Rows are one point carried round by a steady rotation, each followed by how many steps it has turned.
The counts run from 0 to 534.
[146 127 125 178 162 120 116 115 168 143 128 122  87 128 169 129 114 148
 148 112 135 164 150 107 106 145 123  76 136  97 112 126 126  87 168 155
 152 100 133  71  94 121 134 162 138 142 117 111 161 119 108 139 164 160
 105 139 111 140 101 142 123 131 157  97 145 205 128 186 121 114 165 141
 120  90 157 116 121 115 153 134 131 130 132  79 102 140]	308
[163 106 120 149 160  48 110 121 127 105 137 132  58 107 139 151 143 123
 141  89 125 155 134 122 105 161 167 107 129 146 109 125 133  98 149 150
 164  67 113  75 109 124 115 102 120 136 118 105 162 136  95 115 165 153
 126 160 141 129  90 132 131 116 152 102 164 177  94 168 120  83 147 100
 102 118 147 103 126  83 144 107 132 141 128 101 119 140]	322
[140 118 114 170 198  93 102 127 156 118 125 123 102 100 125 160 117 140
 139 125 130 147 162 111 121 166 115  97 136 122  92 131 132 125 149 143
 160 111 129  82  71 124 111 124 129 144  88  93 149 107 113  77 154 168
 108 132 100 138 106 126 141 144 168  84 159 181  78 184 135 110 145 116
 131  71 149 116 154 121 146 127 140 127 147 101 109  97]	221
[151 116 113 171 197  97 106 113 161 110 118 128 116  94 123 181 126 146
 139 124 136 142 154 121 118 170 113  86 131 116 109 138 152 121 167 138
 167 110 125 101  73 125 119 128 135 156  96 109 165 114  85 103 156 166
 109 120 101 156  94 134 149 157 164  88 148 187  95 184 137 102 137 116
 113  85 152 117 135 124 142 110 140 134 148 106 111 120]	222
[146 105 104 158 201  91  86 103 149 108 141 136  77  93 152 189 133 142
 156 118 131 126 124 116 105 152 168  95 114 119  95 117 139  94 142 158
 165 116 133  86 120 110 106 126 150 164 149 135 154 115 112  78 148 141
 135 164 107 149  96 114 136 125 143  98 148 179 119 153 141  89 122 133
  96  90 154 102 129 108 150  86 149 156 104 107 135 140]	500
[144 109 106 175 202 106 117 120 156 138 120 111 111 111 124 150 117 141
 145 120 129 155 161 121 117 166 122  84 142 131  91 138 120 112 159 142
 153  84 135  85  82 110 108 115 134 140  90 125 137  92 106  84 145 173
 124 145 109 145  96 133 123 148 152  75 147 177  94 191 128 118 149 110
 130  77 141 101 144 107 161 125 137 118 117 100  96 113]	370
[129 108 136 147 166  83 121 116 105 102 128 123  91 117 129 156 137 132
 156  98 135 153 164 122  99 152 133 101 109 137  96 107 116 100 173 157
 136  91 124  80  82 116 125 103 129 142  78 130 168 129  84  86 160 163
  97 174 111 129 104 137 148 127 154  98 142 188 109 179 128  94 135 117
 106  89 156 112 130 112 177 124 124 119 134  78  97 124]	76
[129  97 109 155 180  66 111 144 128 117 137 145  88 133 128 169 164 151
 144 105 138 154 132 127 125 155 146 101 127 127 111 106 106  86 153 136
 169  85 124  90  85 116 138 123 141 147 152 101 140 135 134  95 154 163
 135 148 141 156 125 127  97 135 158  92 163 187  94 175 148  89 121  96
 103  94 137 104 114 114 139  80 113 167 154  87 115 122]	32
[113 119 109 190 160  77  84 110 136 117 138 125  83 112 172 153 111 154
 161  99 124 164 139 117 115 154 152 115 114 109  89 102 129  84 144 136
 147 108 135  67 109 116 141 133 152 141 138  91 147 163 117 120 180 150
 136 138 132 108 128 155 130 132 148 119 169 201 117 157 109  95 163 131
  94 116 153  90 139  97 134 101 128 159 146 106 110 158]	26
[117 132 134 196 156 115 102 121 134 122 141 150  89 120 151 161 122 170
 163 134 124 160 176 128  94 171 135 102 109 122  87  98 102  96 162 145
 128 112 148  74  86 117 129 130 148 168 126 118 179 137  93 119 160 165
 121 128 128 119 114 160 132 135 153 107 132 180 119 175 112  92 144 130
  96  98 144  92 128 129 141 112 126 159 151  83 123 140]	42
[114 117 104 187 169  94 100  99 147 115 145 115 116 121 161 158 131 172
 147  89 131 163 126 128 133 156 132  83 119 100  89 126 126  95 155 123
 158  93 132  75 105 113 151 127 169 145 142 129 143 150 130 135 171 152
 144 121 151 130 138 151  96 151 143  90 183 194 123 153 106 103 153 124
  86 103 144 108 143 111 137  82  99 146 136 108  96 150]	179
[133 122 104 204 180 118 100 112 163 131 149 150  85 130 150 137 138 170
 139 120 142 161 137 135 113 169 135  84 137 111  98 131 119 100 167 124
 171  92 132  72  90 108 119 149 160 154 137 118 157 111 119 148 156 173
 137 120 142 139 101 137  91 152 142  80 161 178 108 179 105 106 148 124
 103 104 136 109 123 122 137 104 118 151 134 107 117 130]	336
[135 109 124 154 183  98 102 132 141 126 144 132  92 118 149 151 126 161
 146 123 154 146 150  98 111 158 142  81 123 117  85 105 110  96 149 138
 139  95 131  59  87 112 116 113 122 155 118 153 147  83 119  93 139 161
 140 171 127 141 105 118 110 118 137  78 138 167 106 182 129 115 153 133
 120  59 152 126 129 111 169 141 131 121 102  86 114 106]	132
[115 117 123 166 179  99 101 154 136 130 126 143  97 157 163 158 146 163
 133 113 157 147 131 126 117 144 138  97 129 104  93 104  92 106 173 135
 161 105 124  45  73 123 129 116 129 149 140 105 143 141 124  85 183 170
 123 154 126 131 123 145 106 140 129  97 145 198 119 174 139 111 136 136
 113  75 131  98 120 129 133 108 118 145 148  90 110 120]	514
[107 120 136 172 158  83 101 108 127 109 126 110  84 125 166 146 105 146
 161 102 153 167 152 109 106 138 128 117 112 120  92 108 130  98 154 149
 127 104 131  56  98 121 130 120 137 134 107 138 157 134 106  84 170 156
 124 180 117 118 105 143 133 128 131 101 135 185 117 166 108  95 143 145
 104  86 167 106 148 113 174 133 139 107 117  94  95 139]	79
[156 112 131 156 198  93 120 129 153 118 119 135  75 112 125 143 125 136
 145 120 135 152 154 119 102 155 119  97 134 125 107 126 129  99 164 140
 158 108 127  84  72 122 112 130 128 142  85 110 146  98 102  90 151 176
  93 156  99 140  99 129 145 136 156  84 139 186  89 199 139 105 146 113
 131  74 155 120 128 117 161 123 159 125 129  97 103 119]	72
[118 106 134 185 179 115 103 102 139 103 159 123 102 106 136 164 112 170
 145 117 130 167 165 115  99 159 120  88  94 114  62 105 109 108 150 145
 148 119 144  79  93 106 127  99 163 159 112 159 147 130 113  91 138 172
 132 145 136 111 120 123 126 131 142  86 165 184 101 157 132  95 152 123
  91  69 146 106 144 116 153 112  99 139 123 105 106 123]	196
[147 119 115 159 170  87  98 104 134 118 128 122  92 103 161 194 113 144
 158 116 161 144 152  94 123 146 133  85 108 100 108 124 147  93 138 172
 129  94 136  84  89 123 133 155 135 161 129 135 173 119 101 116 148 137
 142 157 115 157  97 132 129 116 179  96 151 183 127 161 139 101 123 149
 103 100 179 105 133 106 153 128 109 134 132  78 112 130]	464
[124 112 100 161 164  67 106 118 126 116 117 112 128 117 131 161 147 147
 162  84 114 154 146 133 137 178 133  83 139 145 115 133 123 100 169 129
 156  67 133  95  85 123 148 121 131 149 102 113 154 136 108 124 172 154
 118 128 123 148 124 174 127 160 167  97 171 182  99 192 117  96 145  97
 104 121 145 107 128  92 143  95 122 135 152  82  90 134]	391
[130  95 105 166 188  80  92 116 129 111 137 118  89  93 134 161 128 149
 154 112 121 145 148 117 108 162 167 102 118 144  78 116 122  98 142 139
 147  85 134  72 110 106 107  93 133 151 135 141 140 108 115  75 150 149
 155 183 126 121  99 123 117 122 135  95 148 166 104 165 125 102 134 122
 106  89 151  84 130 102 162 103 143 137  96 105 117 127]	350
[144  86  91 141 169  79 112 114 150 104 141 106  79 109 137 132 134 138
 155  81 111 167 130 117 119 138 164  88 117 123 114 110 133  74 140 138
 165  84 121  91 122 106 127 126 151 139 132 117 136 122 122 108 167 157
 107 150 137 134 123 124 123 126 150 101 173 200 106 171 138 101 157  98
  97 105 150 123 129  79 168  87 139 148 114 104 100 155]	326
[122 102 117 149 200  79 102  92 137  98 116 116 107  95 133 185 132 132
 161  94 135 145 135 110 123 138 130  95 109 108 109 125 164 107 152 158
 159 112 126 103  97 123 128 124 154 140 116 141 160 133  97  79 156 149
 121 157 103 159 107 130 148 140 156 100 156 188 118 162 136  89 121 128
 100  88 169 119 153  97 170  96 128 125 127  90 103 136]	230
[158  97  97 141 168  64 111 113 159  94 148 116  81  96 147 148 121 139
 140  91 113 154 134 104 117 151 149 101 117 121 104 119 146  97 144 138
 164  99 107  77 118 116 129 122 147 137 112  93 138 139 129 113 163 147
 101 136 138 131 133 121 139 137 171  96 194 208  95 163 134  92 154  97
 105 102 151 133 143  90 152  95 130 154 142 109 111 132]	475
[135 131 116 184 162  83 115 112 147 129 148 120  97 125 156 141 116 146
 142  98 124 166 140 123 125 158 121 108 133 122 100 120 132 112 159 118
 175 111 119  72  87 130 149 138 157 109 105  93 152 154 128 112 179 166
 117 129 132 127 130 161 120 161 160  95 173 204  99 175 110  94 151 111
 124  98 148 131 135 120 128 104 122 143 161 105  95 132]	240
[153 113 125 167 191 112 123 108 133 119 160 119  95 106 132 149 124 143
 138 109 147 149 152 119 102 167 133  85 115 154  73 133 117 116 169 142
 161  85 119  55  94 111 114  90 130 137  93 159 170 102  95  85 143 161
 131 170 128 128  89 124 133 139 137  75 146 162 106 166 115 101 156 117
 113  77 135 117 129 127 154 120 115 117 108  93 114 108]	136
[134 122 140 178 180 120 122 104 155 110 125 133  91 126 151 152 126 146
 149 108 143 156 151 134  94 148 116  91 118 117 105 122 134 102 184 146
 160 119 126  74  81 120 119 139 144 144  88 137 185 123  70 124 162 177
  95 143 100 141  86 149 154 148 142 101 133 188 124 174 113  90 148 131
 100  95 160 124 125 128 156 120 131 126 135  94 102 151]	74
[115 104 152 173 187  84 101 110 126 110 139 124  99 130 161 156 140 141
 138  75 156 168 132 114 120 133 125 105 116 106  94 111 136 120 167 143
 178 112 122  72  83 121 131  98 138 129 104 146 149 148  97  91 163 172
 140 161 132 123 111 143 119 135 120  88 160 188 111 156 110  90 147 134
 109  86 155 120 144 105 153 103 110 103 119 112  89 140]	381
[155 113 102 181 203 105 112 112 148 117 112 116 121 109 115 165 124 146
 150 118 127 144 156 137 117 172 118  79 140 131 102 157 140 116 179 146
 156  90 139 102  87 119 116 120 141 164  98 130 167  91  87 106 149 164
 118 134 102 152  79 142 136 154 156  77 143 175 110 178 132 109 142 125
 111  87 145  99 137 119 154 104 135 134 128 103 100 122]	371
[124 125 116 196 177  86  88 128 141 153 147 160  78 127 174 156 144 162
 146 115 143 149 132 125 117 150 142 102 128 108 104  97 110  77 143 134
 168  98 144  76  85 130 127 159 148 148 164 114 151 130 120 116 151 172
 157 146 129 136 111 152  86 138 143 100 143 182 120 173 120 105 135 125
 116 100 150  99 112 102 120 106 136 168 145  80 119 137]	34
[165 108 123 139 175  83 127 133 160 109 126 121 100 119 137 165 138 137
 141 114 136 151 165 104 124 160 120  75 119 116 114 121 134  95 172 149
 158  95 114  92  82 123 139 136 122 155  99 113 170 120 107 115 150 164
  96 142 123 160 117 131 130 130 183  81 159 200 107 190 156 102 154 105
 120  75 144 144 125 114 153 120 104 136 150  81  99 119]	459
[108 122 112 181 188  84 107  79 143 113 130 123 103 126 153 160 113 154
 151  96 155 161 125 128 119 133 132 110 127 116  98 133 162 109 166 136
 168 110 119  68  96 115 124 132 161 117 120 135 170 130 104 112 178 157
 135 157 119 148  94 138 122 159 130  95 156 193 120 144 101  82 121 149
  87 101 171 115 148 124 168  95 134 116 117 110  99 131]	82
[140 126 116 210 181 125 101 104 162 138 148 140  92 110 153 143 128 157
 143 129 123 152 161 135 101 158 122  89 134 114  95 115 115  78 163 144
 162 107 151  87  89 111 126 156 172 144 137 120 158 117 113 130 147 176
 120 121 121 134 100 142 119 141 156  89 144 190 110 184 119 103 145 118
 110  96 144 112 116 122 133  93 129 163 142  90 112 138]	38
[136 119  99 148 196  92 100 109 153  99 134 120 115 104 127 182 110 173
 151 137 137 145 149 101 127 178 129  80 108 121  92 123 137 115 149 135
 135 110 137  78  79 117 120 126 142 162 114 147 158  88 128  89 151 152
 131 148 119 162 126 126 130 145 167  79 152 179  99 179 139 102 131 127
 102  57 158 123 137 135 167 118 127 126 127  95 116  96]	431
[150 121 127 188 187  83  93  90 149 127 142 135  83  92 149 163 130 140
 160 120 138 156 154 114 103 167 131  89 117 121 104 121 150  88 133 137
 153 105 153 104  80 128 127 158 150 151 121 149 173  99 100 143 120 173
 143 129 115 147  94 141 135 136 154  88 150 167 104 178 101  96 142 116
 115 108 176 122 136  90 145 116 130 133 125  99 122 143]	404
[143 120 114 174 157  77 116 147 139 126 125 131  99 117 156 145 120 143
 131 120 142 154 164 101 116 165 126  90 136 121  97 118 101 111 166 153
 151  76 127  66  69 129 138 119 121 142  99  80 157 143 117 102 165 156
 115 143 127 119 118 148 125 130 173  99 158 191 109 185 139 115 165 117
 131  89 137  93 127 122 128 131 111 135 165  79 105 116]	7
[104 115 100 167 195 120  85 130 153 136 142 112 120 123 169 152 120 174
 148 101 126 152 137 120 122 145 118  82 123  87  92 101 102  93 147 128
 162 121 137  69  87 114 142 133 156 132 119 128 118 121 135  73 164 164
 121 158 115 126 144 156 110 147 142  98 148 200 112 188 129 120 152 124
 127  64 151 117 137 110 141 100 136 134 125  87  88 138]	212
[121 131 115 197 173  66  91 106 125 147 140 113  90 107 169 159 110 133
 145  90 141 163 146 119 125 149 133 129 134 127  97 112 131 103 141 137
 160  92 129  57  92 131 141 136 141 107 115 102 145 152 125  87 171 146
 157 157 116 112 112 160 127 145 148 114 153 189 103 168 105  95 139 128
 127 107 165 111 144 104 129 111 141 121 141  91 110 131]	236
